In the data rows, 128 means zero.
Here are some points:
99 125 96 127 140 120 154 142 144 108 92 118
116 122 143 40 108 127 175 126 145 197 114 118
104 125 130 49 114 106 203 134 132 187 66 121
190 139 173 188 130 158 52 108 81 116 198 144
91 155 53 100 126 130 148 155 188 69 108 102
100 115 126 133 147 104 160 124 119 118 84 134
154 127 141 155 114 138 87 125 110 118 165 131
175 129 138 160 113 166 74 123 120 127 190 129
140 146 84 86 106 175 120 148 176 125 165 100
104 126 104 83 112 114 188 146 148 149 81 122
178 108 195 209 139 107 70 97 62 123 160 168
103 111 141 140 136 84 144 123 109 126 96 142
139 106 194 107 113 86 141 106 94 191 120 155
Here are 16 more points, each followed by its number:
130 127 165 66 92 90 160 118 103 189 109 133 0
152 123 184 160 125 125 88 99 72 193 169 153 1
71 139 68 166 181 98 166 142 160 20 48 125 2
111 141 89 91 121 152 139 141 166 130 141 102 3
147 116 175 119 112 114 127 112 86 175 133 138 4
135 146 101 105 121 167 121 135 169 121 161 109 5
165 152 111 124 128 190 115 143 152 104 159 97 6
175 124 197 148 123 125 96 107 67 160 150 143 7
99 128 111 150 151 107 133 132 136 90 107 135 8
104 118 125 156 169 128 157 119 132 111 103 136 9
176 130 185 123 118 145 110 115 85 169 164 134 10
132 115 139 228 165 108 78 117 91 56 133 159 11
218 131 201 77 69 183 102 109 92 243 210 123 12
182 152 127 143 117 172 81 128 141 105 193 114 13
137 132 122 162 130 118 122 134 120 90 126 140 14
130 107 176 122 113 115 118 107 86 223 148 149 15
Which three of these numbered points are nearest to each point below, ignoring the 3 directions in which the first points spread most? Their numbers follow each, nearest first.
89 131 123 163 170 105 128 123 120 131 93 144 > 1 15 3
72 117 96 168 174 93 149 137 137 51 58 133 > 11 5 8
185 141 137 87 87 182 106 135 137 169 184 103 > 12 4 7
125 115 154 144 155 132 141 113 112 140 119 145 > 9 5 11
255 160 215 121 70 197 50 104 69 200 255 123 > 7 10 12
133 138 95 144 151 182 114 136 172 81 154 107 > 9 5 2
80 142 44 180 159 137 104 156 173 21 119 107 > 3 8 11
150 155 93 0 63 221 171 151 213 225 181 61 > 12 3 5
115 98 187 255 197 41 80 97 22 37 78 193 > 7 11 8
143 99 168 165 128 94 116 114 75 140 121 154 > 4 14 11
103 114 129 187 151 75 139 122 104 90 86 156 > 14 11 8
